In the rows, 128 means zero.
Where one turn sends some rows of the set: a few examples, then the rows asked:
fila: [144 103 102 131 125 112 146 119 101 115 151 153]
gud: [135 107  91 138 107 105  97 113 115 128 118 124]
Gam: [126 104 105 140 115 106 109 125 137 155 125 146]
meki: [142 137 100 124 131 116 111 127 101 131 130 136]
Sapo: [124 120 121 132 108  85 123  89  97 134 125 144]
ratug: [143  99 109 134 130 111 148 115  99 116 149 143]
sem: [121 125 117 139 105  82 122 122  96 155 131 119]
sogid: [133 108 109 127 103  82 160 124 115 141 140 150]
gidur: [146 107 114 132  93  95 155 112  96 123 137 141]
Sikon: [148 105 114 135  96  95 157 107 103 124 131 130]
laz: [116 138 118 131 107  85 128  95 111 135 126 136]
Ragi: [134 101 106 119 106  84 157 120 114 147 137 145]
babib: [124 106 117 148 105 107  98 123 125 149 132 137]
vene: [149 109 103 147 104 114  99 105 114 128 122 136]
Raz: [136  80  98 133 110 106 136 110 123 136 149 149]
kiro: [122 136 121 122  96  98 124 112  98 154 131 131]
vibut: [142 113 101 148 107  94  92 106 121 136 131 140]
Mizu: [119 103  97 138 112 105 105 129 129 143 119 127]
Lidav: [131 132 123 136  98  89 132 121 109 163 126 132]
ruk: [117 127 107 126 145 112 127 112 112 133 136 152]
posa: [130 140  95 133 124 120 121 120  99 136 143 119]
dozur: [148 117 103 139 121 109 154 140 117 132 150 145]
zopot: [110 132  97 131 138 112 124 114 112 132 143 131]
Gop: [158 100  96 149  98 107 140 119 128 135 145 131]
Kemup: [117 120 113 138 113  75 118 100  96 135 130 128]
lavam: [155  97 102 148  90 110 138 125 123 130 142 139]
bivuz: [147 145 107 137 124 123 126 125 101 137 134 129]
Kilev: [120 131 113 133 140 117 120 127 117 126 127 138]
zenes: [152 115 100 135 128 102 154 137 114 140 149 138]
fozi: [139  85  96 135 105  99 135 115 126 131 146 157]

dozur turns into sogid
Gam turns into ruk
And these:
vibut turns into meki
Gop turns into zenes
Kemup turns into gud

Where one turn sends some rows of the set: a few examples, then the rows asked:
rab: [102 124 131 148 122 135 132 133 111 107 123 119]
tiz: [132 128 134 161 115 133 118 131 126 155 129 117]
Vevu: [145 117 159 135 135 139 142 118 127 137 119 125]
lusan: [137 126 128 110 123 154 123 109 133 139 130 125]
kilu: [109 148 132 129 108 116 153 137 136 107 123 126]
Zegu: [121 148 125 123  90 133 121 133 136 123 138 143]
Mive: [127 144 139 132 103 147 116 126 134 152 139 142]
tar: [132 151 139 110 112 135 144 116 152 135 126 136]
pokis: [115 150 124 145 115 128 141 131 140 100 121 127]
Pida: [141 125 130 161 110 125 118 130 126 143 129 112]
piz: [128 144 149 104 121 140 151 128 130 123 132 144]
dume: [136 113 138 135 131 119 151 134 115 115 120 109]
tetes: [153 141 153 132 123 133 137 113 124 150 131 113]
Famo: [158 148 138 132 124 143 126 110 121 135 138 116]
dilu: [136 121 141 143 138 121 154 135 120 126 119 109]
zadi: [121 129 135 109 116 125 153 137 121 101 127 130]
dod: [111 127 123 107 103 130 121 145 133 130 114 130]
zad: [109 118 131 137 111 122 121 152 117 129 111 116]
kirib: [130 138 145 152 121 114 146 133 107 123 128 104]
fede: [157 152 161 129 121 132 132 131 125 140 120 125]
zan: [137 139 142 142 102 145 114 120 139 148 133 138]
Kerod: [131 122 144 145 119 130 124 123 104 149 133 105]
podi: [131 133 156 109 120 146 145 121 134 123 126 147]
luzu: [127 119 149 139 116 136 112 138 109 150 117 118]
nipep: [139 150 121 119 115 142 134 115 154 123 126 130]
Ronod: [143 144 154 150 124 116 139 144 119 124 112 113]
Sazi: [133 123 141 139 127 145 121 118  99 132 135 112]
fumop: [106 128 118 119 117 144 133 124 145 114 119 132]
Ravo: [120 129 110 148 106 117 127 145 123 131 131 111]
Tizos: [101 136 125 113 101 133 134 129 144 128 125 136]
vodis: [134 146 140 159 123 129 132 127 106 113 133 112]
Tani: [125 133 112 143  97 116 125 143 122 118 134 116]
viz: [141 132 163 134 137 142 146 121 128 141 123 131]
Bur: [ 99 128 129 143 108 117 135 140 111 119 126 114]
sug: [129 128 143 108 107 145 111 133 125 151 121 133]
tem: [145 157 143 107 111 128 139 136 142 125 118 134]
Lusob: [124 134 128 114 124 119 158 142 123 108 126 122]
molo: [132 131 140 114 112 144 124 112 136 158 131 127]
Tez: [131 150 135 127 114 111 146 149 136 110 109 121]
sotas: [115 146 115 119  94 131 124 140 130 128 140 136]

fede turns into zad
Tizos turns into tetes
And these:
Tani turns into podi
viz turns into Ravo
fumop turns into Famo

